In the data rows, the value 128 means zero.
Two rows play each game, the first against the second. How much does the first row win by? 10 is about a draw, 20 a big win and 0 a big loss. Wins can go round in a circle: one row can beat a second, the second a third and the third the first. Each row has two weighted sums of its numbers, A and B, taken from their middle values. A row wins by its A times the other's B, less its B times the other's A.
[124  78 154 144 115 139  83 154 116 173 134  82 102  98 164 124]
[ 55 155 113 131  98 104  89 125 147 114 129 146 155  91 157 145] >> 10
[163 120 121 108  83 146  84 183 107 172 128 106 136 127 127 102]
[151 128 120  88  84 108 146 113  55 114 155 136 139 100 124 103] >> 10
[ 85 141 121  89  61 102 142 100 125 114 154 143 154  92 137 129]
[ 86 146 116 148 109 107  85 108  82 116 110 147 153  95 191 157] >> 10
[ 70 139 130  84 151 110 151 119 134 123 121 139 148 198 112 135]
[ 49 141 110  99 167 103 157 106 158 110 121 142 150  94 101 152] >> 7
[118 110 147 171 120 187 160 150 121 110 132 133  68 163 168 154]
[117  59 157 132 158 172 147 117 141 123 101 118  83 151 121 136] >> 6
[188 141 113 177 155 125 132 125 161 126 168 133 112 146 112 133]
[108 140 103 119 171 154 101  84 160 192 130 147  83 183  99 122] >> 11
[137 106 129 159 110 163 118 159 139 161 107 121  30 135 141 182]
[122 131 135  99 113 223 158 108 120 125 144 137 140 152 154 122] >> 11
[152 102 128 122 183 160 170 105 175  93 121 102 118 107  89 110]
[138 165 103 136 121 162 132 147 169 133 138 147 107 189  91 123] >> 13
[ 83 160 149  73 102 158 139 105 109 128  95 126  84  96  96 138]
[163 152 110  93 175 170 161 106 156 108 129 135 157 156 104 108] >> 17
[100 128 114 131 111 110  83 129  93 125 132 136 152 102 203 100]
[136 174 120 136 132  84 152 122 147 119 147 137 170 121  83 126] >> 14
[115 164 102 147  99 156  84 107 162 173 125 158  91 103  87 109]
[151  85 143 113  86 144  67 116 101 155 139 112 101 124 164 140] >> 14
[191  83 132 107 141 120 116 144 133 128 125 109 111 111 165 151]
[162 143 116 101 118 149  49 156 144 149 144 118 147 109 116 113] >> 9
[165  99 134 129 182 144 170 101 173  98 124 115 113 138  85 119]
[ 72  81 144 137 118 161 120 127 109 147 127 112  80 166 175 163] >> 8
[ 41  95 152 103 156 122 125 117 142 129 150  97 122 121 140 193]
[125 151 113 147  95  99  64 143 117 109 114 150 158  90 161 132] >> 2
[128 102 134 110  97 186 137 164 141 150 113 127  47  88 141 133]
[112  73 148 141 131 201 124 126 120 150 123 149  88 158 129 122] >> 7
[117  65 154 162 149 167 142 118 135 131  95 116  74 104 135 109]
[163 157 115  91 139  99 132 124  94 136 127 129 166  80 101 107] >> 8
[162 161 105 101  80 133 174 144 116 100 153 147 151 133 110 105]
[ 85 156 104 150 151  87 130 129 147 102  80 144 161  79 139 176] >> 6
[127 157 126 159 108  86 103 153 145 141  96 120 169 116  89 132]
[ 84 144 145 162  74  92 108  96  87 150 124 104 152 123 106 153] >> 11
[ 98 167 136 111 122  87 100 137 128 164 128 139 168 161  89 146]
[171 160 103  86 139 156 150 120 128 139 135 116 172  96  96 100] >> 10
[165 165 104  98 149 178 180 131 129  96 137 152 150 117 108 105]
[111  82 142 171 123 176 117 134 112 151  86 112 112 168 168 147] >> 9
[150 121 133 180  86 100  96 176 132 146  97 124 133 126 132 154]
[154 120 124 115  90  93  69 170 124 150 105 107 134 120 130 114] >> 7
[126 117 115 181 158  90 113 136 134 107 163 134 146  83 111 123]
[178 101 114 176 159 142 112 129 116 143 104 115  99 129  90 126] >> 8
[ 90  62 147 158 124 145 172 146 124 148 128 102  94 131 170 146]
[165 165 129 113  71 156 166 134 125  85 138 156 129 133 136 104] >> 15
[ 77 131 167 201 127 162 152 132 112 125  99 144  85 147 157 148]
[112  89 157 159 176 145 123 153  66 137 127 119  87 128 181 125] >> 8
[143 156  99 142 129  85 139 140 114 101  99 146 191  81 145 122]
[152 158 106 101  95  95 115 119 128 105  80 155 164  87 138 121] >> 10
[171 135 117  97  88 104 108 131 138 121 145 136 156  96 112  95]
[115  85 140 180 126 149 170 150 176 159  94 106  87 134 159 118] >> 6
[143 117 128 119  92 190  66 119  94 139 136 138 132 169 132 120]
[103  72 122 144 117 106 115 128 100 159 125 107  96 132 188 139] >> 12
[ 37 132 128 125 167 150 163 104 158 110 135 136  94 134  98 186]
[123  93 134  93  70 135  83 148  97 147 155 120 117 117 161 129] >> 3
[145 161 109  85 129  97  90 138 135 111 140 146 159  86 128 119]
[ 57 136 174 136 115 130 150 128 100 119 132 142  82 158 190 106] >> 9
[ 83  88 132 180 108 126  82 162 156 137 118 121 112 115 146 129]
[136 120 111 171 127 184 141 136 118 128  78 131  55 163 161 140] >> 7
[144 170 149 152 125 158 111 154  90  91 126 131  85 141 181 130]
[157 160 113 100 120 141  93 145 139 172 104 102 149 178 108 116] >> 12
[ 85 126 162 149  95 111 108 132 111 175 129  96 144 199 125 135]
[133  76 132 167 160 186 164 124 146 124 115 110 143 162 129 122] >> 13
[174 160 105  85 139 152 116 133 128 143 122 104 163 128  96 103]
[159 165 121 134 167  95 168 103 162 105 125 139 165 151  96 128] >> 10
[ 68 151 120 179 106 132 159 132  88 112 144 148 123 118 188 156]
[137 155 140 142 110  94 170 169 104 181 141 132 160 171  96 127] >> 10
[198 120 140  90 112  98 124 110 115 135 159 122 139 115 120 137]
[133 114 156 190 128 191 148 157  95 116 140 126  90 124 147 125] >> 8
[134 161 100 164  94 153  94 142 165 175 121 150  91 145  93 141]
[105 127 176 156 154 140 100 140 110 161 125  83 158 178 163  82] >> 10
[107 159 159 138 157 202 164 112 151 110 129 147 124 183 113 144]
[136 148 111 126 110  79 112 131  93  99 147 128 164  98  90 151] >> 2
[166 164 104 113 143  85 149 125 131 117 145 137 166 132  91 131]
[ 84 172  98 144 169 118 149 114 178 110 152 148 111 125  84 152] >> 11
[118 101 139 155  84  96  73 127  78 146 132 116 168 119 148 137]
[ 94 124 165  73 129 174 152  95 112 121 158 131 136 173 176 153] >> 18
[114  76 152 135 120 159 101 130 106 117 129 100  81 143 182 118]
[104 128 166 155  59 100 147 139 100 107 133 137 148 171 130 132] >> 10
[151  91 157 153 157 176 122 109 103 150 114 121  82 166 180 144]
[151 111 126 120  87 141  77 144 113 186 119 111 128 136  84 103] >> 10
[106 139 118  92 178 107 176 101 170  98 150 137 148  94  85 144]
[124  72 145 149 100 165 114 152 109 182 152 114 116 141 170 131] >> 6
[129 124 117 199 183 143  97 142 146 152 108 142  88 132 113 148]
[ 78 149  94  98 122  96  80 106 135 186 148 121 155 136 104 154] >> 10
[151 132 128  82 149 104  86 106  87 136 157  86 142 151 118 114]
[129 132 130 188 156 120 142 159 131 105  92 129 152 105 191 126] >> 2
[104 109 140 105 142 130  91 128  91 175 142  76 125 195 139 111]
[145  71 177 132 129 170 109 128 131 157 134 100 155 132 175 164] >> 17
[115 155 113  93  76 105  79 144 123 115 118 146 154  94 152 139]
[ 91 166 140 186 133  94 120 132 122 147 127 118 163 121  94 153] >> 13
[130 142 109 106  94 139 131 124 163 121 168 147  97 197 104 123]
[129  92 118 137 104 148  57 132  65 154 110 116 111  87 153 130] >> 12
[113  66 122 138 170 180 117 132 118 153 101 117  79 123 158 142]
[ 98 143 113 148 125  97  95 144 107 112 130 136 151  85 187  96] >> 15
[127 176  98 114 133 140 137 171 176 129 154 151 101 122  81 130]
[155 120 132 115  83 129 138 155  91 133 147 129 120 115 207 126] >> 9
[ 95 105 130  94 180 129 179  95 171  96 120 126 121 118  76 154]
[ 72 117 120  95 141 119 111 103  89 129 148 128 131 109 207 136] >> 8
[162 115 162  91 165 119 161 114 152 116 144  84 131 125  78 141]
[160 112 121 115 171 187 158 107 159 109 136 122 136 115  79 114] >> 15
[110 118 151 194  81 122 139 132 102 135  76 129 130 165 132 117]
[ 94 173 100 136 146  86 137 126 124 101 127 157 173  81 124 114] >> 9
[121  97 135 152  94 214 124 146 100 145 122 123  99 115 134 130]
[145 151 121 118 140 100 102 157 106 170  97 103 156 182 102 119] >> 10
[ 46 132 124 104 127 102 108 109 135 116 151 139 152  94 171 110]
[146 115  88  73 118 125 113 106 148 136 166 135 197 107 133 115] >> 10
[132  79 143 162 167 145 138 110 154 114 130 121  91  62 121 113]
[137 154 137 139  86  92 145 135  77 122 128 137 161 111  82 114] >> 9
[142 145 165 170 175 106 146 115 139 122 109 109 153 186 107 167]
[202 130  97 121 161 100 149 120 145 112 138 134 149  94 127 136] >> 6
[ 93  84 151 156 114 166 125 116 105 118 122 112  75 116 191 149]
[159 126 136 167 109  97  76 168  93 138 125 108 138 106 121 129] >> 12
[144 165 104 122 119  90 100 145 105 103 145 149 167  81 138 121]
[138 155 152 151 120 118  89 170 165  85 113  89 131  96 152 116] >> 7
[159 163 118 177 158  99 158 105 148 120 124 140 161 105  95 160]
[116  61 156 105 138 110 125 130 128 134 129 104  80 145 150 112] >> 11
[103 190 145 162 133 113 185 144 119  78 139 158 130 118 132 140]
[ 98 108 113 187 120 127 114 161  90 131 143 124 123 116 191 146] >> 9
[102 161 133 156 108 109 140 128  91 113 130 134 135 100 209 134]
[134 106 114  83 173 159 174 101 168  93 138 124 107 125  87 122] >> 6
[156 142 120  76 122 104 105  98 138 130 155 124 150 167 107 116]
[177 142 111  96 103 100 126 134 126  94 135 140 154  92 115 106] >> 7
[144 138 124  94  81 207 154 119 136 110 146 144 119 123 138 113]
[111  79 149  94 152 122 116 114 131 132 156  92 111 141 119  69] >> 14
[124  65 150 151 146 171 128 128 125 103 146 109  94 160 144 129]
[ 72  86 171  94 152 124 133 116 137 131 171  83 122 152 144 113] >> 11
[144 170 106 126  83 138 170 127 166  98 132 156 128 141  88 115]
[121  82 153 153 133 169 128 140  75 174 126  95  87 147  91 133] >> 8
[115 172 107 114 127  86 114 129 141  99 139 158 176  81 120 137]
[113  81 148 109 167 175 155 119 150 115 148 112  57 155 123 165] >> 11
[108 153 157 107 104 153 159 110  87 118 141 147 134 207 169 144]
[163  72 146 120 119 130 101 138  97 152 136 106  97 144 169 120] >> 10
[104 177 162 138 159 174 177  98 147  97 129 161  68 153 116 136]
[ 75 135 122 205 156 111 145 105 140 124 141 138 159 106 115 135] >> 6
[150 126 124 100  95 197  80 110 125 185 148 112 134 136 128 119]
[155 126 109  95 190 111 153 179 149 118  96 132 133  92 120 110] >> 8
[131 102 127 125  90 183 127 148  98 140 116 124  54 126 181 147]
[ 96 106 130 132 119 183  88 130 131 177 158 130  54 169 134 145] >> 12
[123 164 114 111 177  97 164  98 167  84 132 149 156 121  94 125]
[110  90 152 144 119 187 135 135 107 162 124 102  82 166 181 141] >> 10
[151 157 133 127 147  90 136 122 139 127 137 119 183 181 100 117]
[101  66 157 110 159 101 162 122 147 124  92  93  92 135 127 151] >> 14
[ 87 165 103 140 164  90 164 107 158  99 131 154 164  86 105 137]
[127  81 150 118 122 197  94  87 125 159 146 116  97 122 163 122] >> 10
[ 64 123 148 103 203 116 145 121 123 103 162 135 118 106  97 149]
[ 60 150 103 123 126  86 152 128 135  98 142 153 161  78 133 167] >> 12
[168 152 103  72 154 133 143  96 139 127 156 125 160 120  98 106]
[149 121 118 161 165 149  64 119  59 133 120 110 100 131 166 117] >> 11
[125  81 143 151 117 141 100 150 116 150 107 151 102  63 176 132]
[ 78 114 130 210 115 143 163 161 136 136 114 125 106 124 137 159] >> 8
[116 169 105 140 148  92 151 130 153 102 126 159 171  84 178 145]
[144 123 130 102 100 172  75 107 140 187 146 133  52 100 129 140] >> 11
[134  82 142  81 116 167  99 105 100 162 158  90 101 141 137 126]
[119 142 123 179  98  99  83 152 141 125 147 134 156 105 102 130] >> 8
[151 141 106 106 176 132 180  96 166 101 140 114 146 160  84 115]
[124  71 140  96 124 113 104 111 106 158 144 102 129  94 171 114] >> 11
[124 111 128 154 145 174  93 143 134 143 123 128  66 196 132 125]
[143 152 117 145 104  94 160 133 147 188 126  90 159 173  99 156] >> 16
[178 121 115 102 126  94  92 144 173 138 122 120 139 112 124  99]
[130 171 140 169  75 127 174 156 130  97 110 155 124 155 142 125] >> 4
[153 131 120  91 155 114  56 109 132 162 151 119 138  80 122 113]
[123 143 109  86  96 122  51 117 156 129 137 149 128 105 102 149] >> 11
[145 138 117 141 103 149  77 138 147 188 111 144 159 189 110 123]
[138  66  83 144 150 161 119 129 123 139 136  91 103 149 150 118] >> 10
[ 97 172 135 139 184 116 175  87  80  79 134 161 148 141 158 131]
[101 100 161 171 106 173 126 103  92 151 107 121  76 153 183 149] >> 11
[136 109 122 127  54 149 148 134  77 179 123  97 125 149  98 124]
[175 111 122 106 141 129 191 176  77 136 169 142 141 112 122  96] >> 12
[160 167 104  98 139  95 131 117 133 107 136 154 164  89 106 115]
[154 131 155 141 120  83 145 139 150 120 132 130  89 138 191 102] >> 11
[129 184  94 145 133 149 129 119 180 135 134 161 129 135  77 127]
[138 150 109 118  49 112 130 115 155 137 140 149 126 157 104 121] >> 11
[159 136 117 100 141 185 123 125 122 141 134  67 149  76 111 109]
[160  81 109 115 125 178 157 130 111 157 127 154  65 105 170 153] >> 8
[147 144 139 118  51 128 159 139 132  97  92 145 108 145 164 111]
[108 143 121 170  88 101 112 174  83 114 132 146 156  91 127 117] >> 12
[109 159 111 159  85 152 102 157 156 130 133 149  87 169 101 142]
[135  90 100 136  94 155  94 165 101 181 108  87 107 147 158 124] >> 10
[128 140 119 149  69  95  80 160 130 165 117 153 149 131 109 126]
[127 153 127 139 180  96 170 100 165  98 129 140 163 109  83 112] >> 11
[128 162 118 121 177 110  49 146 121 122 118 138 145  96 158 131]
[138 107 132 157  92 184 115 146 130 121 106 120  52 143 145 109] >> 3
[ 79 117 169 122 178 158 173 102 171  95 138 126  83 111  83 133]
[131 136  87 114 134  98 100 152 172 110 170 135 135  96 102  96] >> 9
[180 154 101  84 116 136 138 135 126 149 130 119 164 124  94 100]
[ 50 128 146 198 124 116 140 142 110 131 115 130 135 128 126 172] >> 11
[128  77 138  96 104 134  94 123 101 141 148 121 182 117 173 130]
[141 174 102 133 123 143 165 134 172  97 128 162 120 150  78 118] >> 12
[130 173 124 136 145  84 166 120 133 105 132 148 170 104  85 126]
[147 133 133 101 149 105  95 113  98 162 149  93 149 191 113 115] >> 4
[159 154 112  96 118 175  98 145 103 168 117  96 154 153 103 112]
[135 123 156 143 155  96 127 125 142 135 135  37 146 168 116 126] >> 15
[162 160 108 127 130  97  72 131 103 110 129 147 160  85 151 152]
[144  78 141 135 155 182 143 120 149 114 118  78 102 162 129 117] >> 5
[137 146 106  93 173 161 169 102 159 104 100 106 124 174  92 123]
[163  61 142 135 140 142 114 131 110 149 137 110 101 122 167 112] >> 12
[180 144 126 130 133  94 194 131 154 126 138 130 157 165 102 131]
[ 99  81 149 113 105  87 158 110  69 154 138 115 109 126 174 144] >> 10
[ 77 151  94  88 169 105 143 110 171 116 157 146 130 118  91 151]
[157 157 116  95  71 105 141 117  95 134 135 135 161 127 102 111] >> 9
[169 159 108  87 149 109 138  96 114 118 131 147 165  98  94 108]
[130 149 149 152 128  94 141 137 113 122 119 136 157 203  99 128] >> 9
[170  81 133 141 125 143 113 141 182 159 140 108 106 156 160 119]
[ 89 111 118 136  53 118 116 130 107 129 132 127 128 109 188 150] >> 11
[ 83  86 158 120 168 123 113 123  92 167 136  97  78 146 180 131]
[120 142 108 134 181  85 155 117 170  98 141 137 153  76 101 136] >> 11
[102 152 154  97 138 193 165 103 101 117 143 145  81 140 190 146]
[148 164 115 105 161  95 160 105 151 108 143 151 167  89  95 117] >> 8
[173 145 150 108 120  97  86 122  99 168 146  90 151 136 106 116]
[131 180  96 139 152 170 155 121 174 124 121 157 102 121  79 126] >> 6
[ 65 185 163 126 142 168 128 132 131 132 138 108  95 147 117 101]
[100  58 160 123 162 140 138 118 147 139  98  99  81 151 135 124] >> 10
[147 104 115  71 156 132 136  97 138 125 162 116 127 185 126 118]
[ 89 163  96 156 142  84 158 128 127  98 123 156 170  79 125 139] >> 10
[147 105 116 132 187 132 167 101 170  88  94 156 116 115  82 113]
[145 118 126  98 151 100  40 111 122 127 149 136 134  99 141 118] >> 11
[ 86  80 128 173 163 169  93 145 141 129 132 123 142 141 160 151]
[ 61 136 166 104  80 102 150 122  91 106 150 135 140  85 119 153] >> 9
[121  77 150 150 174 102 165 104 160 104 129 135  94 132  93 133]
[111 117 127 113  94 119  60 150 124 111 120 124 128 103 191 160] >> 8
[152 140 121 155  82 103  72 149 120 117 115 145 155  95 156 130]
[161 143 113 100  72 124  77 132 100 143 142 127 151 117 110 110] >> 12
[149 110 130 119 115 168 124 129  93 121 131  94 142 207 135 115]
[158 146 115  97 107 164  98 165  65 168  92 136 152 109 112 111] >> 7
[104  75 148  98 166 159 168 105 164 102 144 125 100 143  96 138]
[102 137 119 175 143 176 126 124 145 141  91 144  69 188 113 148] >> 16
[ 70 133 114 100 108 103  70 120 113 113 128 141 147  91 169 163]
[134 173 116 147 163  98 174 124 152  89 140 147 144  87 120  96] >> 10
[112 164 179  96 151 203 164 119 141 106 107 148  90 145 127 152]
[ 76 128 120 105 125 194 103 120 148 153 145 133  55 160 127 131] >> 13
[ 59 132 125 187 126 109 110 132 111 124 112 140 147  99 172 126]
[115 159 153 154 137 191 119 121 120 150 120 102  46  90 157 158] >> 11
[135 104 136  90  58 126  89 107  95 132 150 110 117 126 148 126]
[164 166 125 116 164 176 169 178 159  98 113 147 127 141 137 115] >> 2
[153 137 108 107  39 150 158 120 100 154 134 147 143 135 116 116]
[106  99 134 195 116 130 107 126  75 137 105 124 138  85 135 100] >> 10
[141 114 130 121 137 211 123 127 121 115  98 120 128 185 134 122]
[155  83 131 105 119 148  75 128  99 163 157  91 110 126 156 110] >> 19
[154 161  86 131 129 124 178 146 177  90 114 146 112 116  89 108]
[152 138 124 186 135 174  74 125 143 182 129 140 101  99 118 146] >> 17
[152 172 165 128 104 141 175 125  87  95 148 157 103  82 172 130]
[110 120 136  75  78 135 139  95  86 130 156 135 120 117 192 142] >> 10
